In the rows, 128 means zero.
One turn moves every row onto another: examples first, then more rows asked:
darul: [ 99 153 131 118 168  89 142 128 141 138 104 149  96 156 116 125 120 124
 127 111 136 124 139 105 133 108 119 101 120 110  95 115 114 147 119 129
 140 122 121 107 101 108]
kub: [123 112 134 168 140 163 117 111 127 112 116 113 169 152 153 120 132 118
 103 103 107 111 135 132  99 132 145 123 131 107 156 151 126 112 149 145
  99 146 126 120 118 123]
Tibu: [103 127 142 153 130 126 152 102 153 133 137 142 116 139 107 146 121  99
 140  81 107 130 136 132 105 145 126 119 160 113 150 125 101 120 119 167
 120 136 137 113 131  94]
Rakid: [126 144 118 120 134 108 118 120 140 139 145 139 153 106  78 161 130 119
 139 129 104 150 139 122 154  84 130 110 132 112 121 147 146 138 125 100
 152 106 126 116 146 148]
Leze: [138 120 126 123 153 159 129 127 111 148 111  94 105 122 174 147 111 115
 143 128 130 147 139 123  96 131 119 107 110 146  98 136 135 109 134 125
 135 155 167 133 122 121]
somif: [135 112 155 121 146 101 120  92 135 163 156 125 114 145 117 155 121 140
 141 136 151 120 143 149 102 135 105 110 125 119 138 115 155 136 163 141
 146 119 149 139 100 122]
zotaz: [126 116 144 122 146 101 116  83 122 170 156 133 111 143 112 141 126 132
 146 143 149 114 147 153 104 130 117 108 126 127 134 123 149 129 163 138
 137 121 130 133  88 126]
lif: [101 146 143 118 153  95 134 125 142 128 103 148 105 150 114 119 124 124
 115 101 132 137 136 109 133 104 106  97 122  90  95 114 116 142 123 122
 142 126 125 105 101  99]
loni: [144 111 120 106 119 122 137 124 144 119 115 139 128 135 137  99 132 133
 106 126 155 134 130 105 119 125 165  95 105 104  98 127 128 103 158 161
 129 162 156 120 104 139]
Beso: [159 141  99 115 127 159 133 131 116 167 119 137 136 103 139  96 128 150
 106 115 106 162 106 127 123 130 162 123 121 135 130 135 132 102 121  99
 159 116 124 123 132 146]
Fop: [131 133 139 128 131  99 106  97 145 156 147 141 112 144 108 143 113 141
 141 136 143 111 143 151 116 133 113 113 137 117 134 128 164 118 167 140
 139 130 142 134  79 132]
pap: [114 117 143 159 142 172 109 122 135 102 114 113 164 146 149 126 123 117
 100 110 110 117 136 136 100 128 150 135 130 105 149 142 113 112 151 152
 100 153 130 122 125 126]
ropa: [105 143 127 136 163 102 130 139 137 138 114 143  83 155 129 119 115 128
 131 119 135 132 138 108 136 103 113  98 133 113  91 113 125 155 114 135
 139 126 125 101  99 108]
setok: [148 121 116 133 118 158 135 119 139 127 144 134 148 136 139 132  97 100
 118 122 100 129 111 106  96 123 159 174 135 138 174 109 116 134 132 131
 134 116 142 139 173 139]
roru: [107 112 135 143 107 159 117 143 117 101 105 158 175 140 136 129 128 108
 106 115 101 109 110 119 123 125 167 134 129 118 152 113 124 113 112 111
 103 131 124 126 151 127]
fumet: [140 142 132 150 141 127 149 122 115 138 145 150 162 166 101 124 104 118
 120 137 103 126 128 101 114 119 150 161 140 110 177 104 132 157 113 146
 150 109 115 116 145 116]
nazeg: [151 131 101 119 134 144 120 133 106 157 131 134 136 116 139  96 133 154
 105 121 115 169 100 126 114 127 157 126 129 143 127 151 141 104 103 107
 148 104 125 130 139 156]
Fim: [101 112 138 137 106 165 115 142 127 103 108 141 174 131 125 126 126 111
 108 121  99 118 117 128 117 118 171 134 128 123 159 113 110 114 106 116
 116 131 119 126 161 125]
subi: [ 88 122 152 149 111 136 133 113 130 121 129 153 137 144  90 156 115 102
 146 121  97 123 126 141 138 140 139 135 140 122 169 113 107 127  96 115
 134 127 110 124 155 109]
Rufu: [151 124 117 110 137 123 133 127 134 124 113 145 125 133 135 100 130 135
 115 117 164 152 128 110 113 137 164 102 102  94 104 134 136 105 161 156
 105 160 137 103 114 134]
lof: [105 133 132 108 121 113 107 114 124 143 153 126 154 122  89 154 142 125
 138 130 108 147 135 128 151  97 112 118 121 110 138 150 160 145 137  94
 144 101 118 123 144 147]
Refad: [132 114  96 112 124 144 127 121 129 109 106  99 139 135 137 145 122 117
 116 144 145 144 126 119 170 127 149 132 110 161 109 111 142 118 120 100
 117 112 126 145 146 168]
fiko: [127 122 129 147 132 161 152 122 153 118 131 136 112 133 163 134 116 106
 107  83 119 126 112 113 101 147 147 145 148 135 146 114 103 129 140 170
 113 138 153 127 153 122]
lupi: [127 133 129 129 153 162 130 130 124 155 112 105 106 117 160 144 112 127
 135 112 132 148 141 117  95 124 120 109  95 154 109 132 135 115 153 117
 135 158 163 143 114 106]
nobug: [115 135 124 106 121 104 120 112 128 138 153 147 148 117  94 154 143 128
 139 145 109 142 136 122 140  89 112 112 122 118 133 160 151 141 130  99
 143 107 118 119 158 148]
sab: [169 132 130  90 147 101 131 127 114 121 111 167 126 132 109 143 117 123
 111 149 125 118 116 141 140 138 124 138 140 141 128  92 144 142 107  84
 159 103 129 117 127 116]
Sevuf: [120 121 114 117 130 109 124 115 129 146 156 148 145 119  88 156 133 121
 139 141 107 154 141 122 141  76 103 113 135 116 122 144 149 137 117 101
 138 111 124 111 146 151]
Beza: [145 119  98  99 119 150 117 122 133 109 105  94 144 127 144 152 129 125
 115 146 149 125 132 120 164 134 159 128 105 151 112 111 137 122 127 107
 115 107 128 134 150 150]
Purom: [130 123 140 160 168 126 144 108 118 118 128 118 152 175 128 141 107 105
 119 124 101 111 163 136 119 151 133 137 128  95 161 110 136 148 138 154
 131 144 132 112 115  99]
kib: [118 122 139 154 167 127 133 112 129 112 133 121 153 167 120 130 111 103
 119 120 107 115 161 143 113 144 135 144 135  90 157 117 126 155 138 167
 123 143 136 122 109  99]
fali: [150 108 108  95 127 150 123 133 131 115  95  91 160 129 135 145 129 118
 116 143 149 129 119 109 168 137 159 135 104 139 116 108 135 134 132 101
 119 114 134 134 143 143]
Tolev: [151 117 123 120 139 115 130 123 148 136 115 131 131 137 139  94 129 144
 110 117 154 154 113 100 108 134 163 104  99  89 112 135 131 110 172 153
 118 149 137 112 112 139]
Kopak: [172 135 136  87 142 103 128 133 125 129 116 157 125 141 107 136 113 128
 114 128 135 126 110 137 151 139 122 137 147 132 134  91 135 142  96 100
 167  93 131 118 129 116]
nufu: [166 118 115  94 138 110 127 126 121 135 122 164 134 127 109 132 113 132
 120 135 134 115 126 153 158 143 122 135 144 138 146 103 155 150 100  85
 159 116 137 125 120 109]
lub: [116 115 135 123 149 172 133 118 127 150 108 101 111 113 173 148 121 124
 145 117 143 136 128 125 112 135 111 109  97 142  96 116 117 118 141 124
 127 137 160 139 115 108]
Voz: [122 106 141 133 140 102 110  89 132 166 148 121 104 146 112 141 111 141
 143 148 148 116 144 142 113 131 121 107 145 125 126 129 160 120 162 138
 133 128 131 118  87 131]
Zilu: [105 148 138 129 162 101 128 128 137 136 118 138  93 141 120 131 127 125
 111 109 137 124 139 107 145  98 115  96 132 121  99 118 118 165 119 131
 158 138 130 110  99  96]
vefa: [139 109 101 113 123 157 126 129 140 106 113 106 144 126 123 141 123 127
 133 142 152 138 129 116 171 128 163 127  91 156 117 127 134 129 130 104
 123 114 140 152 146 157]
kibol: [ 92 114 150 148 100 138 124 101 119 122 138 152 137 152  99 157 111  95
 147 122  96 112 129 131 143 137 141 135 136 123 159 110 109 115  99 108
 129 118 117 126 147 112]
fedi: [106 126 147 158 121 129 157  97 138 121 146 154 118 141 103 137 122 103
 147  87 109 134 138 121 113 141 127 115 157 109 141 135 107 115 116 167
 116 123 139 112 134  90]
ramef: [154 121 127 141 128 155 133 110 129 133 151 134 155 133 151 140  95 101
 118 121 107 127 112  98 102 111 151 164 136 146 169 120 113 126 131 137
 134 118 140 136 179 138]
Fes: [137 135 130 143 136 132 147 112 121 130 144 145 159 160  92 126 107 109
 124 144  98 125 130 119 115 127 146 170 148  97 174 108 123 165 119 143
 151 113 120 123 140 122]
Moril: [149 143  96 113 133 150 112 130 117 146 135 137 132 101 143  97 135 148
 113 108 111 165  96 118 109 128 157 126 113 143 132 151 144 109 119 107
 147  98 125 110 141 145]
Teko: [129 128 133 156 142 150 155 116 147 111 129 138 115 134 170 136 107 104
 113  84 120 127 118 113 117 145 151 136 147 138 133 113 105 122 136 173
 110 123 154 131 156 117]
kenar: [137 109 116 110 125 118 141 129 131 117 107 133 127 131 138  95 129 127
 113 126 157 156 123 101 113 130 160  97 117 109 101 135 153 104 155 155
 112 164 145 107 117 140]
Vif: [161 108 124  98 155  93 129 134 117 133 119 167 128 138 104 145 104 135
 112 147 130 125 126 144 146 139 126 137 147 133 128  98 155 138  97  84
 148 114 137 117 126 117]
romi: [126 120 126 117 161 171 137 113 116 152 117 100 108 113 167 158 121 120
 143 116 141 134 139 119 103 136 117 111  97 143  97 132 127 116 141 127
 133 148 163 122 117 118]
kadem: [150 137 111 107 125 152 113 136 123 160 138 139 139  95 143 101 128 140
 133 106 107 174  91 124 120 129 148 124 112 132 134 148 134 101 122 110
 148 104 132 118 149 144]

ramef -> Teko
darul -> nobug
Leze -> ropa
And these:
lof -> fali
subi -> Fim
loni -> Fop

One turn moves every row onto another: examples first, then more rows asked:
foz: [ 94 127 136 131  94 120  97 161 115 135 117  97  64 126  91 140 120 141
 107 152 114 188 115 147 129 132 123 147]
podob: [138  84 129 133 133 129 136 173 127 133  94 112 130 128  89 139 113 120
 138 127  95 141  98 105 136  94 100 129]
mezep: [167  90 134 114 101 129 104 122 103 146  96  98 137 102 117 125 133 136
 137 144  79 146 155  90 136  98 104 103]
sud: [155  77 148 132  80  97  91 135 115 158 120  92 134 126 120 128  99 126
 106 151  75 183 119 116 137 113 132  93]
Fisib: [147 103 139 140 113 114 123 191  78 131 128  56 133 139 126 144 126 140
 114 157  66 202 141 129 123  80 100 123]
ral: [122 130 108 127  96 116  88 162  81 128  93 113 105 118 131 102 137 103
 142 151  96 180 110 105 171 122  99 115]
pupo: [150 129 107 121  95 113 114 144 102 149 138  98 102 109  67 108 104 152
 137 129 129 194 120 104 162  96  97 139]
Dev: [102 140 119 117  82 147 118 164 138 125 122 125  96 105 103 121 149 123
 117 148 118 167 143 131 151 131 120 168]
Kuviv: [106 142 130  84 107 145 110 146 119 128  97 102  78  98  98 116 114 136
 127 137  98 164 123 130 122 115 143 148]
rek: [133 131 149 144 122 142 116 144 125 127 157 112 111 103 159 113 113 129
 118 128  77 189 139 125 133  82 107  82]
sapo: [ 89 130 136 118  97 125 112 178 103 147 133  83 101 110 125 101 154 132
 138 139 106 202 131 147 124 141 127 166]
bafiz: [107 136 139 111 103 126 102 177  89 137 130  70  88 111  90  99 141 128
 144 125 100 188 140 147 115 123 120 164]
Zoga: [156  70 131 140 126 137 143 171 153 131 112 113 136 117 106 143  97 127
 131 142 112 168 106 114 132 105 115 153]
Sis: [163 137 151 159 104 149  87 155 109 122 169 101 121 107 115 128  98 127
 121 120  79 192 132 138 131  70 103 109]
gen: [ 94 137 127 109 106 122 127 166 119 146 143  84  91 114 111  95 130 128
 152 124  96 189 156 146 122 127 138 166]
puv: [170 100 134 143  81 130 120 126 132 142 126 107 151 153 102 134 121 120
 128 155 100 183 164 110 157 109 103 120]
koni: [155 111 136 108 113 127 149 188 105 124 132  61 132 121 119 103 108 118
 119 141  63 186 164 115 115  67 120 111]
Fizi: [144  66 136 151 127 130 119 185 135 123  96 108 123 118 117 134 108  97
 129 151  97 152 101 115 128 118 116 125]
dafit: [134 103 117 136 107 116 142 197 117 143 155  85 149 121 137 125 149 124
 120 164  74 185 165 115 131  82 115 112]
suvud: [144 107 102 134 106 123  96 136 133 141 137 101  90  91 137 112  88 127
 147 172 109 204 134 117 140 123 149 134]
Nogug: [140 143 145 141 112 164  97 161 104 128 150 109 144 114 136 130 143 136
 126 138 100 202 114 120 128  81  93  89]

Zoga -> podob
bafiz -> sapo
suvud -> pupo
And these:
foz -> Dev
rek -> Sis
sud -> puv
koni -> Fisib

One turn moves every row onto another: examples first, then more rows asked:
Zug: [101 170  80 127 114 127 155 132 127 124 160 140 118 168 158 114]
pozo: [108 162 103 148  99 150 165  83 120 172 139 139 129 114 143 138]
Repul: [103 149 101 149 154 119 127 137 103 168 109 155 114 127 139 149]
voke: [115 156  96 116 122 151 110 111 114 126 134 157 124 162 166 128]
fek: [ 87 130 120 147 159 130 160 110  96 150 172 165 156 121 148 158]
lafef: [142 151 102 144 155 141 152 133 115 166 177 144 133 147 169 144]
badov: [117 181 100 114 118 157 140  92 126 146 145 177 148 110 120 126]
zem: [ 77 144  90  87 126 138 188 133 115 136 133 153 126 113 155 161]
Bev: [129 162 110 107 157 112 153 124 119 133 122 158 124 168 140 133]
dofa: [142 165  86 103 122 118 175 117  86 153 165 166 121 131 153 155]
rik: [131 176 124 109 122 146 142 169  87 149 156 158 124 110 125 135]
kinor: [ 89 143  70 130 109 109 165 130  96 139 130 130 133  99 154 144]
Tiv: [ 94 144 101 126 151 107 141 150  91 159 153 169 135 144 105 165]
belef: [ 68 147 121 126 114 133 140 129 131 136 152 134 145 100 171 148]
sugo: [117 162 144 123 111 140 161 122 123 124 129 129 136 138 105 163]
buze: [104 169 105 149 102 159 128 135 117 157 152 185 157 126 144 165]
poz: [123 115 115 112 118 134 130 128 135 168 161 148 124 115 101 122]
rumub: [126 137 112 103 105 147 164 118  85 174 133 136 149 142 110 151]
sepo: [119 137  95 129 116 146 131 159  78 148 126 162 104 125 123 120]
Pelig: [141 147  97 118 141 133 150 105 148 162 139 109 141 128 134 136]
Torut: [102 134 115 130 108 173 134 138 142 144 173 134  96 130 142 127]
gom: [126 148 119 135 138 149 165 138 113  92 164 140 123 109 132 165]
godur: [111 128  98 161 128 136 132 150 134 116 163 164 142 153 136 159]
vufu: [ 68 147 115 131 102 127 138 133 101 154 180 125 117 144 135 119]
Pas: [ 85 149 105 117 133 154 175 127 117 141 145 127 143 160  93 140]
Turam: [105 140 120 145 105 144 165 136 150 150 152 185 119 131 143 173]
tib: [113 151  94 114 109 163 171 140 107 154 161 166 122  93 139 102]
pira: [ 91 146 106 109 158 142 119 130 127 100 141 138 131 120 124 148]
Bina: [ 99 115 109  94 140 123 141 115 101 124 173 162 129 103 142 123]
Kur: [121 130  75  88 114 142 168 134 123 161 159 150 116 154 143 175]

gom -> badov
godur -> tib
Zug -> zem
And these:
voke -> kinor
Tiv -> Torut
poz -> lafef

One turn moves every row onto another: examples first, then more rows asked:
poge: [142 139 154 143 126 145 155 164 157 123 150 182  94 119 129 128 100 155
  90 135 155 150  90 135 167 130 212 142  84 149 133 102 128 142 170 140]
Nutur: [155 126 112 112  99 104 114 154 132 140 181 169 100 129 133 157 113 103
 124 131 145 111  98 138 153  93 150 145  84 152 130 132 115 130 167 118]
kameg: [156 137  99 119 101 116 119 169 139 123 186 174  95 113 150 124 125 108
 132 147 120 134 105 148 136  86 119 142 114 174 127 156 129 117 148  98]
Biget: [166 130 118 120 105 117  96 150 140 116 162 151 108 126 128 115 104 103
 149 130 159 129 122 129 149 105 146 132 120 167 171 156 129 131 138 129]
kap: [155 128  94 115  88  93 133 154 122 112 153 151 118 111 156 134 107 129
 135 131 138 105 103 141 162 101 141 123 128 168 149 163 121 119 141  99]
Gima: [137 144 117 135 111 109 131 151 173 154 139 157  88 145 133 142 100 135
  82 112 122  76 105 140 152 133 112 106 119 189 132 130 102 137 155 121]
fafil: [138 167 124 153 129 131 101 156 170 121 157 184  99 141 110 110 103 123
  95 134 114  92 134 153 166 123  92 123 121 173 129 132 112 128 145 114]
lom: [111 161 124 119 117 133 130 173 138 142 144 184  79 130 110 139  99 116
  67 136 100 146 124 165 160 102 200 131 102 151 165 102 130 143 176 140]
Zufa: [116 101 151 138 113 120 178 150 164 154 183 169 103 136 149 131  87 121
  86 134 105 153  87 142 132 131 134 125 158 164 138 125 160 127 142 168]
zuda: [141 156 145 148 129 155 159 191 160 114 170 191  73 113 152  95 127 151
  87 151 112 176  88 146 144 110 175 141 108 168 126 115 131 123 155 117]
genol: [120 163 140 126 118 141 124 162 130 127 125 175  94 129 103 112  89 121
  87 130 116 158 152 148 163 108 202 121 128 152 189 130 132 129 143 150]
niz: [125 102 144 147 104 120 169 151 160 124 185 171 108 140 145 117  67 108
  83 144 110 136 121 149 163 144 148 134 164 156 138 138 151 146 148 179]
mabiz: [129 155 154 146 122 133 135 192 145 103 137 185  85 105 161  93 101 154
  74 143 124 151  89 143 178 126 197 122 125 154 168 116 131 139 134 127]
bivag: [151 146 115 139 113 109 104 146 176 153 131 167 122 135 114 157  90 138
  85 127 146 103 125 146 148 145 111 121 110 176 133 140 125 141 136 130]
dabup: [111 113 162 152 121 130 184 142 150 122 199 180 104 149 130 110  80 114
  99 133 101 120 106 145 174 124 140 131 150 144 130 120 143 123 162 159]
dadef: [147 156 139 145 129 129 116 140 168 154 148 180 114 143 108 136 106 137
 101 119 132 117 124 133 136 119  94 117 111 176 122 143 114 109 126 116]
Tisa: [106 110 148 147 134 124 155 152 166 136 177 178 122 134 129 130  82 122
  99 143 108 142  87 162 160 137 130 130 152 142 156 110 180 129 141 159]
kan: [126 151 118 121 107 135 167 152 135 129 109 156 114 116 118 121  93 153
 101 117 114 160 142 147 145 110 195 112 147 173 179 151 134 114 138 128]
moli: [143 141 137 143 108 126 189 173 142 113 137 174 106 102 162 125 101 185
  84 135 128 144  87 141 166 124 199 124 116 162 128 130 123 122 150 110]
fele: [123 161 101 122 106 140 194 162 140 127 142 167  95 117 125 123 112 153
  98 127  87 157 139 160 137  95 177 122 139 184 136 145 127 107 165 107]
Lagob: [113 115 164 153 119 120 171 142 137 127 184 188 134 129 133 129  73 130
  93 142 103 145 110 148 165 122 132 130 158 136 134 133 162 107 125 151]
nesa: [159 147 149 149 125 155 153 166 162 104 142 172 107 111 134  94 104 162
 110 142 151 184 124 128 148 133 195 135 117 171 143 141 139 131 140 138]
vosu: [119 161 107 122 120 142 172 164 145 144 159 186  93 124 106 146 115 138
  88 135  92 154 124 173 140  93 180 140 100 159 126 110 135 117 188 114]
vipa: [146 156 130 143 100 108 117 156 151 131 145 178  92 138 141 122  89 125
  65 130 106  93 132 138 163 121 104 106 133 183 123 154  91 126 129 119]
nuba: [137 136 122 113 107 102  84 173 126 122 167 166  85 123 148 121 111  94
 113 136 130 109  91 139 167  91 142 126 112 152 175 134 119 132 141 120]

dadef -> vipa
niz -> Tisa
zuda -> moli
And these:
fele -> kan
kameg -> kap

